Each named move below is a turn or a mirror, shown by a few rows before and after it. Which moves, in which order, take the first row of each later pair to the second? The first pair is answered.
Tak:
[  0  19   9  12   8  24  10  -3 -24 -19  21 -30  18 -13  -1 -25 -42 -15
   8   8  -1] -> [  0  20  12  11  11  21   7   3 -16 -18  21 -29  20 -18  -2 -28 -40 -13
   6  19  -3]
[ 18   7 -13 -10 -21   0  -8  16   7 -12   9 -15   7  -6  11 -19  14 -13
 -23  26  -6] -> [ 22  -1 -11   4 -33  12  -1 -10 -16 -19  13 -16   0  15  17  -7   5 -18
 -11 -15   3]
[-20  20  -8   7  20 -34 -11  -9  20  16   7  20 -24   6  -3  16  10   3
  16  13 -18] -> [-19  16  -8  15  14 -29  -9 -20   8  14   8  18 -28  17  -2  23   7   2
  23  -7  -9]
[-17  20  28   9 -18 -20  12   4  12   1 -25 -11  21   8   4  -9  -2 -10
 -32  10   1] -> [-16  19  28  15 -25 -15  14 -10   2  -2 -22 -11  16  16   6   0  -4 -12
 -23 -10   6]
kup:
[ -1 -20   0 -13 -47  18  -7  -6  -5  17   3  27  -3 -15  10 -18  35  -6
 -30   3  -2] -> [ 11 -13  -3 -12 -45  21  -2  -7 -18  12  12   9  -6 -24   6 -31  25  -9
 -31   7  -2]
[  7  -1  -5   5   1  10   6 -14  -2   4  14  -5  -7  13 -21  -7 -46 -12
  26   8  -9] -> [ -9 -12   1   6  -5   1  -2 -14  18  10  -1  21  -5  24 -16   8 -35  -4
  28  -3  -4]
[ 17 -10 -11 -15 -24  12 -16  -4 -14  20   2  18 -19  -6   5  -9   5 -20
 -13   3   2] -> [ 13  -9  -8 -15 -24  11 -18  -3 -12  21   1  22 -21  -2   3  -8   7 -17
 -12   4   3]
[-20  22 -13  -4  33 -19   5 -15  33 -34  13 -25  17 -23 -23  -6 -19  -6
   6  27  12] -> [-36  11  -6  -8  32 -27  -3 -18  50 -29  -4   4  16 -12 -17  11  -6   2
   9  13  14]
kapak:
[ -1  10 -11   9 -34  14  22   2 -46  -1  22  10 -22   9  50 -21  12 -44
 -19  -1 -13] -> [ -2  -6  -7  18 -26  23  24 -17 -47 -11  17  19 -19  16  48  -8  13 -21
  -3 -40   1]
[  4  -2  -7  -8 -66   0  19  13  19   7  15  -7  16  15  14  -1   9  -8
  -2  -4  -6] -> [  5 -14  -2   3 -51   3  20  -6  16  -1  15   0  16  22   8  12   7  12
  22 -35   0]
[-11  -8 -10  -6   8  13 -12   2  -2  -6  18  -4  19  28  15  14 -26  18
  36  -5  -3] -> [-12   3 -16  -9  10   2 -11  13  -1  -1  25 -13  16  24  13   6 -32   6
  33  23 -12]
vene:
[  8 -34  17  -5 -17   9   8  -3  22 -22 -22  -7  36  -5  17   7  13   9
 -14 -20  -3] -> [ 22 -36   4 -11 -24  18   6 -30   2  -9  -4   6   5 -12   6   1  26  15
  -6 -33   4]
[ 10  16  -1  13  16   2  11  -7 -12  -8  14 -20  -4   1  -7  -1 -14   4
   8   5  -6] -> [-13   4  10   0  -5  -9   0  16  20  -2  -9   2   7   9   9  12   3 -10
 -14  19 -10]
[-13  12  -3  -8  12 -12  -4  -1  10  14  -2  14 -11  10  -1  15   3  -2
  11  26  -9] -> [ -6  16  -6  -2  17  -7   1 -10  -2  12   8   5 -18   8  -5  11  -1   4
  18  17 -10]

(2 to 3 moves a pair)
[  2 -16  14 -18 -25  10 -23  33  -2  11 -31   1  56  -7   8   0  21 -10
 -41   2   2] -> [ 38   4  -2  -3  -2  25  -9  12 -44   1   1 -43  42 -24 -13 -25  -3  -2
 -25  -2   4] -> kup vene vene
[-29  -1  17  42  23  -3   7  17  19 -28 -12 -36  45   6  -4  25 -31  17
  20 -16   6] -> [-40   8  17  34  18 -20   3  36  35 -18 -16 -28  42   7  -1  24 -26   8
   9  11  -4] -> kapak kup
[ 11  13 -25 -17 -20  33   4 -12 -27   1   3   3 -31  11  12 -24  -2 -33
 -31   9   1] -> [ 12  22 -23  -2   2  33  14  -8 -30 -16   5 -30 -13  11  12 -25 -24 -32
 -24  11  -1] -> Tak vene Tak
[ -8 -22 -13  17 -31 -14 -13  -6   3 -10 -12  28  -5  20  22  29  18   9
  -2  -8 -14] -> [ 26 -11 -25  27 -18   6   3 -18 -35 -26  13 -20  -4   3  12   7  -4   7
   5 -15 -12] -> kup kapak kapak
[ 14   7 -10  -4 -22  19   3 -25 -22  17  11  12 -16 -22 -14 -11  20 -12
  -5  -4   5] -> [  6   2  -5  -2 -18  15   3 -30 -14  15   4  28 -14 -13 -14   2  22   3
   8 -20   7] -> kapak kup
[ 24   3  -8 -16 -39  14  -8   3   7  11   7 -18 -12 -18 -10 -28 -14 -31
 -26  14  -8] -> [ 40 -11  -5 -16 -19  26  -5  -1   7  -4  12 -23  -1 -36 -21 -32 -13  -2
 -14  -8   1] -> kapak Tak vene
[-10 -40   8  -6 -25  -2 -11  23  20  14  -7  25   4   7  20  28  15   1
   4  -6  -3] -> [  5 -26  -9   4  19  -1  -3  -9  -4  15  22  19 -25  -6 -10  18   3  35
  41 -12   0] -> kapak Tak vene
[  3 -17  16 -11 -58  42  15  -5   0  -2 -30  -1  19  24  -1   6   2 -34
   1 -35  22] -> [ 17   6   4 -33 -18  29   8  32  28   7 -21 -12  23 -32 -26 -35   7 -13
 -13  40   2] -> vene Tak
[ -6  13   2  37  33 -10   5 -20  -7 -23   3 -57  -2  39  30  13 -27 -36
  41  22   1] -> [-33  -5  14  31  28 -26 -10 -12  29 -16 -20 -13   1  53  38  37  -4 -24
  43  11   4] -> Tak kup Tak
[ 26 -42  11  34  41   8   9 -30   5  -8  17 -31 -16 -17 -42   2 -10  27
  57 -26  15] -> [  9 -58  11 -10  -3  -9 -23  -9  46  31  -2  44 -37 -27 -33   2  43  13
  20   2   7] -> vene vene Tak
[ 18  -9   0  -8  16  11  -4  -3   2   1   8 -10  -1 -26  -5  -7   4  30
  11  -2   8] -> [  6 -22   5 -16  -9   8 -14  -4   8  11  -4  16  -6 -13   8   2  23  18
  -1 -11  11] -> Tak vene vene
[-39  15 -35  28   6 -55 -15  12  28 -40 -30 -11  22  -4  -5  19  -5 -13
  11  25  -6] -> [-21  15 -37  22 -16 -42 -12  23  14 -43 -24 -31  28 -15   2   2  -4 -38
 -15  36  -9] -> kapak kup
[ -3  -4   5 -13 -31  -3 -11  12   3  18  -2  14 -12   5   9  -6  18 -11
 -23  16  -5] -> [  8 -16   7 -16 -27  12  -9  13   3  12  -6  10  -2  -8   4 -13  20   0
 -26   6  -1] -> kup kapak Tak
[ 14 -10   3  -3 -15  26  19  25  -4 -21   1  -6  22 -13   2 -14 -21  -7
 -16  10 -16] -> [  5 -13   2   2  17  21  19  20   7 -25   0   2  24 -17 -13  -7 -21  24
   4   5 -13] -> kapak kapak Tak
[  5   6   8   7 -43  24  -7  14 -24  21  -2  -9  14   2  16  -8   8 -18
 -13 -14  -9] -> [ -1   9  16  16 -23  20  -2  20 -15   7  -8 -26  35   6  16  -1  -9 -12
  -3 -11 -10] -> kup vene vene
[ -7 -25  -4 -13 -15   0 -14   1  33  15 -14  43  -9  -6   3   1  27   5
  -9  -4  10] -> [-13 -16   9  12   6   0   0  18  37 -14 -23  -5  36   5  17  15 -14  -1
  -4  -3   8] -> Tak vene vene
[ 16 -23   6  31  35 -10   6 -11  24 -13  -7   6  37  27   5  24   8  36
  28 -33   3] -> [ 23 -19  -3  25  27  -8   4 -27  10  -1   4  21  15  26  -2  22  19  37
  33 -44   7] -> vene vene
[ 31 -21  -3 -16 -28  46  24  14  -2 -28  10 -43  32  -2 -24 -27  -2  12
  -9 -19  14] -> [ 32 -23 -10 -36 -42  41  11  17   7  -7  13 -11   8 -15 -29 -37  26  15
 -23  -7  13] -> vene vene Tak
[ 15  11   3  -3  21   5  -2  -8 -13 -13   0 -10 -26  -7   7   3  -4  25
   9 -23  -8] -> [ 13  19  -3  -4  22  -1  -1  -5 -15  -7   5 -17 -31  -4   8  -3  -9  13
   1  -6 -12] -> kapak Tak
[-20   4  12  12   6  -8  -1   4   7  -9  -8  -9  12  26  10  22 -20   0
  11   2  -4] -> [ -1  13  -3  11  19  -3   0 -16 -16  -4  15 -13 -12   9  -9   5 -19  14
  24   1  -1] -> Tak vene vene
